Each row has a hidden score. How much does it go up from the first row of each pair to the second? 20 means little or no change, 40 a big rise and 0 a big fall. The score is a weighted sum of the row's numbers plus the product of two more (or one squared), each taken from its middle value.
ndarray[1 -15 21 -26 0 -66 -1 30 -42 19 -28 -6 21]
ndarray[76 -41 24 -57 41 -15 53 6 31 27 -12 6 38] >> 18
ndarray[-2 8 -38 -49 17 64 -10 -30 7 27 -65 30 -4]
ndarray[34 12 -6 -21 -10 -40 18 -28 8 22 -2 -8 5] >> 35
ndarray[-14 -30 52 32 -16 -12 4 24 -8 -44 41 8 -18]
ndarray[39 1 -1 -43 11 7 -19 25 44 25 0 -34 7] >> 24
ndarray[3 9 11 6 -18 -4 -49 28 -2 -6 0 -17 22]
ndarray[5 -8 13 -13 21 -16 5 5 -24 11 -7 -1 1] >> 11
ndarray[1 -13 7 -3 -19 -12 17 10 11 3 8 -7 12]
ndarray[-8 10 -17 13 6 28 -10 -12 4 -3 -9 13 -26] >> 16
ndarray[-31 21 -18 7 20 -4 2 -29 -1 3 -9 -3 -8]
ndarray[4 -16 26 40 -80 17 28 -13 7 -18 -19 0 -2] >> 24
ndarray[3 36 -42 0 -23 25 -46 -14 43 8 9 -39 -20]
ndarray[-31 24 -10 14 16 32 -33 -14 -10 -22 14 19 6] >> 14
ndarray[2 10 -6 24 -23 10 -15 -9 -23 9 -26 -1 -3]
ndarray[3 -7 -23 12 13 -81 5 67 -89 34 -67 9 82] >> 23
ndarray[-7 -4 -17 -14 12 -16 10 0 8 8 -29 -3 -19]
ndarray[23 -13 41 9 13 20 13 32 -15 -10 3 37 20] >> 22
ndarray[-9 -20 26 0 3 28 -7 8 1 -27 29 4 42]
ndarray[-42 4 18 60 -52 -25 -23 18 -17 -57 8 22 -16] >> 20
ndarray[3 3 3 -37 24 6 2 -2 13 13 -7 2 32]
ndarray[-41 14 -13 9 1 5 -18 -9 -12 -10 -29 34 -13] >> 21
ndarray[21 -3 9 9 -28 24 -1 9 31 -14 6 -4 6]
ndarray[-4 -3 11 4 -8 -13 -16 14 6 -1 47 -40 26] >> 20
ndarray[2 15 1 11 -41 0 14 12 16 -9 6 -16 -8]
ndarray[10 -11 53 55 -8 22 4 1 -16 -54 20 71 21] >> 30
ndarray[-25 8 30 9 19 20 -32 26 -46 -13 3 18 39]
ndarray[29 -39 21 -18 26 37 2 10 22 0 33 5 -28] >> 21
ndarray[-68 -14 31 39 50 51 -10 -10 -61 -60 10 100 27]
ndarray[-4 9 -19 -11 -53 41 6 -12 29 -15 -20 -9 -9] >> 19
ndarray[57 -19 -29 6 28 -16 -16 27 -35 17 23 -10 30]
ndarray[-25 39 -37 57 -81 41 29 -34 30 -20 23 -43 -89] >> 1
ndarray[20 -52 32 17 14 -1 30 7 26 -3 19 5 -40]
ndarray[-28 -4 3 13 -7 0 7 -14 9 -22 -1 -1 -32] >> 22
ndarray[-8 -6 20 26 -9 10 7 -43 19 -21 34 7 -26]
ndarray[14 23 -53 -6 6 21 0 -3 17 -16 21 4 -10] >> 17
ndarray[12 11 8 7 -5 -23 16 -8 -3 3 15 -4 5]
ndarray[27 -20 -5 -25 20 -18 25 8 28 8 11 -20 -17] >> 12
ndarray[-4 13 6 -4 -10 5 -9 4 1 3 -2 -11 12]
ndarray[20 1 1 6 -25 -3 35 18 -5 11 -17 -14 -17] >> 14
ndarray[21 8 -25 -20 -30 31 -3 24 43 20 -15 -18 -45]
ndarray[-13 -18 34 10 5 11 9 43 -15 -24 24 11 18] >> 23
ndarray[-10 10 13 36 -36 33 0 8 23 -37 58 -18 -10]
ndarray[10 -32 -15 -4 17 -6 -18 16 -14 4 -10 -12 -5] >> 21
ndarray[-20 -18 -5 -3 29 10 -21 28 -26 -11 -22 21 1]
ndarray[-54 -16 -18 34 61 76 -11 -15 7 -29 0 19 -49] >> 12
ndarray[19 8 2 -1 -21 1 -14 29 8 2 19 -17 -3]
ndarray[5 -22 -14 -25 16 20 8 25 28 7 -12 21 -25] >> 8
ndarray[1 5 -17 1 -7 10 1 -3 23 18 11 -39 -20]
ndarray[2 -9 13 -3 0 2 -1 7 -31 16 -12 -3 15] >> 21
ndarray[4 -13 -5 10 -20 -18 -6 19 -9 -11 -36 19 -12]
ndarray[70 -65 52 -63 47 18 15 39 25 6 -19 38 56] >> 20
ndarray[26 2 14 11 -33 7 15 15 19 2 -8 -12 -10]
ndarray[15 26 -24 26 -6 1 0 -15 -27 15 -23 -23 -20] >> 27
ndarray[23 -8 -1 -27 4 0 -7 24 6 25 5 -44 9]
ndarray[9 -1 4 -49 12 -20 -11 -28 4 21 -12 0 -5] >> 26
ndarray[19 16 24 -41 2 -27 5 -27 4 22 1 -24 -15]
ndarray[-6 -1 -21 -8 37 -9 7 -12 1 15 -2 0 5] >> 11
ndarray[15 9 -2 -15 -25 22 -21 25 39 -5 15 -18 8]
ndarray[9 6 -2 3 12 4 -10 -12 -8 -20 4 41 22] >> 28
ndarray[10 -17 51 19 -19 -18 20 18 -37 -5 -1 4 44]
ndarray[3 19 -1 -11 -15 23 -31 31 31 -10 36 -35 8] >> 18
ndarray[-5 -13 9 -18 23 5 7 -8 23 5 23 -3 -18]
ndarray[17 -8 -3 -11 41 22 7 -47 28 7 13 19 -12] >> 25
ndarray[-29 8 -10 -16 26 3 -18 -24 11 16 -16 17 -19]
ndarray[-5 32 -9 -2 -3 -13 39 -16 26 -13 -43 16 -35] >> 6
ndarray[-2 2 -7 -11 4 0 -2 7 1 1 -19 10 -8]
ndarray[26 6 14 1 -1 27 0 6 4 -2 2 9 3] >> 29
ndarray[30 -16 9 -11 -9 -7 14 6 11 3 2 -9 -12]
ndarray[14 5 -19 -71 33 -26 6 -38 23 37 -29 -25 -20] >> 18
ndarray[-4 -5 -3 -16 8 -2 7 5 8 5 -11 7 -13]
ndarray[-9 -7 11 -16 17 21 29 -50 44 6 15 -2 -44] >> 18
ndarray[15 11 14 -8 -9 6 -3 41 4 -3 30 -18 8]
ndarray[59 -39 37 -28 -7 -24 43 36 22 23 -9 -1 13] >> 18
ndarray[7 27 -53 -4 6 44 -30 -26 5 9 -13 21 -10]
ndarray[-26 -12 23 17 -6 -7 6 14 -10 -7 2 3 -20] >> 5
ndarray[-2 12 7 -16 21 1 -28 26 1 4 7 8 19]
ndarray[-54 20 -11 21 4 -8 -26 -32 -11 -21 -14 22 -8] >> 27
ndarray[-14 8 30 33 -32 -4 3 0 -15 -17 15 14 16]
ndarray[17 7 7 -10 2 -24 -4 29 -14 24 9 -26 14] >> 15
ndarray[12 -15 5 14 -12 -4 4 -4 7 -12 -2 9 11]
ndarray[-5 -7 17 41 -15 -20 6 3 -6 -42 38 -6 -1] >> 16
ndarray[22 -13 3 -37 32 -55 14 -12 -5 29 -4 -5 27]
ndarray[16 -7 -8 -35 16 -47 25 -14 -14 32 -54 7 22] >> 21
ndarray[20 -12 11 -8 -4 -1 11 6 1 3 3 -8 22]
ndarray[8 4 -32 -37 26 15 2 -20 23 17 -9 -9 4] >> 17
ndarray[8 -18 -9 1 -14 14 9 -5 13 -4 -11 11 2]
ndarray[3 3 2 4 -21 1 -10 6 21 -3 2 -6 0] >> 21
ndarray[-58 -6 -4 24 24 33 -28 2 -14 -28 -26 33 -25]
ndarray[24 26 -4 -4 2 -34 -50 43 -3 26 -8 -35 18] >> 28
ndarray[-3 5 19 39 -30 0 1 4 -31 -16 13 -10 16]
ndarray[1 6 -5 -16 -12 58 -9 10 37 -7 3 -11 -8] >> 8
ndarray[9 11 12 17 -33 -14 -20 39 8 12 -1 -39 -11]
ndarray[-23 18 -4 1 37 4 -9 -24 -34 13 -15 36 21] >> 16
ndarray[-26 7 -6 -6 2 19 -15 -9 13 -17 16 7 21]
ndarray[6 -5 -13 -8 1 -1 -17 1 -2 -1 5 3 -6] >> 21
ndarray[-22 26 -8 9 17 32 -16 12 0 -3 -1 21 -17]
ndarray[-25 19 20 -9 22 41 9 -51 52 -9 38 1 -54] >> 16
ndarray[-21 45 -54 -1 27 -13 -24 -47 -46 20 -57 42 40]
ndarray[-17 4 -1 -7 16 10 -5 -21 -22 20 -11 9 31] >> 10
ndarray[0 20 -46 -25 63 -3 9 -12 -28 31 -41 3 26]
ndarray[3 21 -39 -2 39 17 -19 -27 -12 10 -18 14 -5] >> 28
ndarray[-12 4 -26 -4 53 -46 69 -44 -14 42 -44 22 56]
ndarray[20 -20 19 -1 -20 -3 31 3 10 5 2 -5 16] >> 15
ndarray[10 -3 -21 -18 36 9 -15 -18 -16 34 -20 -10 5]
ndarray[22 -9 21 18 -51 -26 33 7 0 0 0 -20 13] >> 24
ndarray[25 -18 -9 -10 13 -23 14 -1 2 0 18 -14 0]
ndarray[-37 22 0 10 33 22 -13 -32 6 -8 15 20 -7] >> 10
ndarray[22 11 -14 -30 19 -44 3 -19 -14 46 -3 -23 16]
ndarray[11 2 7 -6 -49 -20 20 29 24 13 14 -43 -2] >> 15
ndarray[27 -12 3 -13 11 -31 26 -13 -3 11 12 -8 7]
ndarray[-43 15 -13 -3 32 47 3 -43 34 -2 -25 33 -47] >> 8
ndarray[19 -27 10 -2 -27 -9 24 12 7 8 -17 -8 -3]
ndarray[-7 16 -4 2 -30 15 -31 12 21 -9 -16 -8 2] >> 21
ndarray[10 -3 0 -15 -27 18 -8 7 14 4 -8 -4 13]
ndarray[-1 28 -11 9 -27 14 -11 25 -6 5 -9 -17 -31] >> 15
ndarray[12 -19 33 10 -4 10 -3 42 1 -46 46 16 5]
ndarray[12 -13 24 -17 -27 -24 25 -7 29 -11 18 -22 -29] >> 18
ndarray[-21 -5 15 -14 46 12 -21 9 -39 14 -11 18 19]
ndarray[-11 8 19 16 10 36 -10 0 -32 -29 -3 46 30] >> 36
ndarray[12 8 -1 4 -27 21 -10 24 -3 0 20 -25 6]
ndarray[24 -27 20 -14 25 -16 28 -12 11 6 8 -3 3] >> 12
ndarray[-43 15 -4 17 -11 34 -14 -23 12 -11 -34 50 -29]
ndarray[24 24 -27 19 5 17 29 -25 12 -7 44 4 15] >> 30
ndarray[25 -30 -2 -9 16 -12 4 -4 9 12 6 -7 -16]
ndarray[-1 24 -14 -20 42 -25 -40 24 -6 33 10 -31 10] >> 8
ndarray[-3 -6 -8 5 3 -19 -6 -2 -21 5 -18 16 11]
ndarray[21 2 -5 -2 12 -37 9 -22 -13 -6 43 -28 16] >> 23
ndarray[18 -14 18 7 -31 -48 0 35 -13 27 -16 -33 9]
ndarray[-28 33 -39 -43 24 -14 -9 -44 8 39 -61 15 -2] >> 19
ndarray[-2 6 -19 -15 12 10 -10 -2 18 3 14 -14 -3]
ndarray[-22 8 -18 29 -11 -4 9 -6 -27 2 22 -28 -6] >> 21
ndarray[27 -18 22 -6 -9 -23 5 19 7 -15 36 -14 -11]
ndarray[33 -16 1 -56 5 -27 -33 57 14 41 -19 -48 37] >> 21
ndarray[-21 -1 23 8 10 13 -19 -17 5 -13 13 13 -24]
ndarray[-8 22 -6 10 -9 -6 -5 1 2 -15 6 13 -4] >> 24
ndarray[-1 3 -31 -29 -11 0 4 -17 9 38 -27 -35 2]
ndarray[9 8 11 -2 11 11 6 12 5 0 11 7 6] >> 12
ndarray[5 -5 -9 10 -5 -7 4 22 -19 -20 2 2 8]
ndarray[-23 1 22 17 -13 -8 2 -5 4 -31 14 13 -10] >> 19
ndarray[17 11 -10 -36 -40 44 -13 27 68 -7 16 -42 5]
ndarray[-41 10 -25 32 -14 50 2 -15 37 -32 -11 21 -55] >> 22
ndarray[18 19 -7 1 9 -25 13 -26 -10 3 30 -9 29]
ndarray[-29 -2 17 33 -20 27 1 -8 -12 -22 4 15 1] >> 12
ndarray[-46 -9 -2 -20 19 29 -13 -49 27 13 -19 42 -15]
ndarray[-8 15 -26 19 7 0 -19 -12 -20 2 -30 28 13] >> 20
ndarray[44 -35 26 -61 37 -47 25 16 -3 23 20 -29 17]
ndarray[-25 8 9 1 2 -5 8 -10 5 -9 -7 20 -13] >> 19
ndarray[-13 -28 -20 28 0 25 -34 55 -19 -23 -49 13 -35]
ndarray[6 0 -8 -16 8 19 -3 -12 -10 6 23 -18 46] >> 39
ndarray[4 -15 8 -12 13 -7 18 1 18 0 8 -15 -22]
ndarray[48 -17 -29 -15 22 -11 15 -37 10 30 8 -5 1] >> 37
ndarray[9 -21 24 8 9 -44 34 0 -5 -17 39 -1 20]
ndarray[-53 43 -27 28 2 13 -13 -34 -15 -5 -52 29 -10] >> 22
ndarray[9 -10 21 10 0 -10 9 10 -9 7 12 -2 -8]
ndarray[5 -5 23 28 -15 6 -3 8 -25 13 -5 11 -5] >> 24
ndarray[19 -11 -10 -5 17 5 21 -3 18 5 21 -9 -14]
ndarray[-4 -29 34 13 -11 -13 11 27 -25 -11 21 9 28] >> 23
ndarray[-24 5 -17 17 -8 12 1 -23 19 -14 -14 36 -25]
ndarray[-16 10 10 5 -19 8 -1 15 -9 1 -9 -12 1] >> 16
ndarray[16 3 -2 -6 -7 -2 -10 21 -4 29 -10 -23 -2]
ndarray[51 -20 11 -53 27 -24 19 20 -10 58 -30 -14 27] >> 19
ndarray[0 28 -12 21 -14 17 -14 -7 -8 -11 35 -24 0]
ndarray[-10 -17 25 -15 4 -47 25 21 -13 -2 -7 13 12] >> 7
ndarray[-10 -17 34 14 -27 -24 -7 41 -19 -31 11 5 -14]
ndarray[-46 23 -14 41 -11 3 -18 -23 -4 -25 -15 27 -20] >> 28
ndarray[-8 19 -42 -52 33 1 -26 -31 16 43 -40 19 0]
ndarray[9 2 5 9 -11 12 10 10 -1 0 2 -8 -13] >> 14
ndarray[-9 -22 22 29 -23 -35 7 4 -22 -28 25 1 13]
ndarray[-40 17 -11 -1 38 17 -7 -41 6 9 -4 22 -12] >> 8
ndarray[-33 -6 16 23 -29 -27 2 1 -17 -36 -4 7 -14]
ndarray[-52 1 34 8 2 -17 -14 -20 -11 -30 -3 11 -24] >> 16
ndarray[13 12 -6 -4 -20 11 -22 23 5 -1 22 -33 39]
ndarray[-12 -3 2 6 -6 -18 1 6 -8 -5 -9 4 1] >> 13
ndarray[10 0 -11 8 -1 -4 10 -7 14 -3 12 -33 -24]
ndarray[19 31 -37 -49 -9 17 -55 11 49 41 -8 -61 5] >> 27
ndarray[14 16 -9 -18 -4 43 20 -24 -7 14 -40 20 0]
ndarray[3 -11 12 9 -3 -49 5 23 -20 -10 -19 -7 7] >> 15
ndarray[-8 28 -37 10 -24 -14 -1 8 1 -16 1 -1 -3]
ndarray[4 -1 -4 -2 -53 2 -17 17 21 1 -21 -32 6] >> 23
ndarray[59 -16 -28 -48 46 -28 33 -5 7 61 2 -43 22]
ndarray[-10 2 -1 8 4 47 -34 15 26 -35 35 2 2] >> 19
ndarray[-3 7 -43 -46 13 -15 -35 -18 -15 44 -51 -17 28]
ndarray[-10 -1 -6 -42 36 -8 -14 -8 -20 18 -44 26 6] >> 7
ndarray[-11 5 2 8 -19 31 -13 2 -5 -23 -9 25 13]
ndarray[34 -35 9 -17 24 7 10 29 11 -1 32 7 -4] >> 16
ndarray[18 -6 -12 -28 22 -31 32 -15 4 31 -32 -16 6]
ndarray[-1 10 26 44 -33 -7 -30 22 3 -39 39 -10 22] >> 27
ndarray[-6 -11 20 -12 45 37 -14 6 -11 -25 12 50 29]
ndarray[54 -19 1 -48 -22 -37 14 36 13 37 -9 -11 -3] >> 23
ndarray[12 -8 22 -42 24 -28 14 -8 -8 13 1 -1 -3]
ndarray[-15 -39 93 -12 -15 -56 35 39 -2 -24 13 4 7] >> 11
ndarray[19 -16 -21 28 -3 -15 -2 -44 12 -2 13 -12 -19]
ndarray[7 1 -42 -51 7 39 -4 -21 9 49 -47 -21 -19] >> 6
ndarray[20 9 7 -12 18 -9 25 -79 34 14 45 4 1]
ndarray[2 8 -35 32 3 30 1 -17 9 -14 24 0 -16] >> 18
ndarray[-14 22 -60 -12 60 -5 -22 -79 -14 50 -59 34 17]
ndarray[-36 13 -12 8 -9 1 -6 0 -1 -9 -20 16 -14] >> 9
ndarray[1 15 0 34 -1 24 -8 -4 -10 -18 12 5 0]
ndarray[-23 3 20 47 -26 -9 4 -23 2 -37 33 6 -19] >> 20
ndarray[26 -31 29 6 18 -6 12 5 10 -7 44 13 -3]
ndarray[-1 -4 -2 -24 24 7 -15 17 -10 5 -17 26 42] >> 23
ndarray[12 23 -23 -34 1 12 2 2 3 47 -9 -29 -25]
ndarray[-9 31 -6 19 -5 6 -14 0 -10 -8 13 -17 9] >> 22
ndarray[-33 25 -14 21 -5 -2 -4 -17 -1 -19 -10 10 -13]
ndarray[-8 -3 19 -10 10 -25 1 -40 2 23 -23 1 0] >> 22
ndarray[-2 19 -5 4 -25 40 0 15 27 -8 36 -17 -41]
ndarray[15 -6 -14 0 9 6 13 -30 8 -6 -19 1 -22] >> 24
ndarray[-9 -27 13 18 -9 -22 28 22 -17 -5 3 -31 -7]
ndarray[8 2 -25 -41 15 13 -10 -8 -6 37 -37 -5 1] >> 25
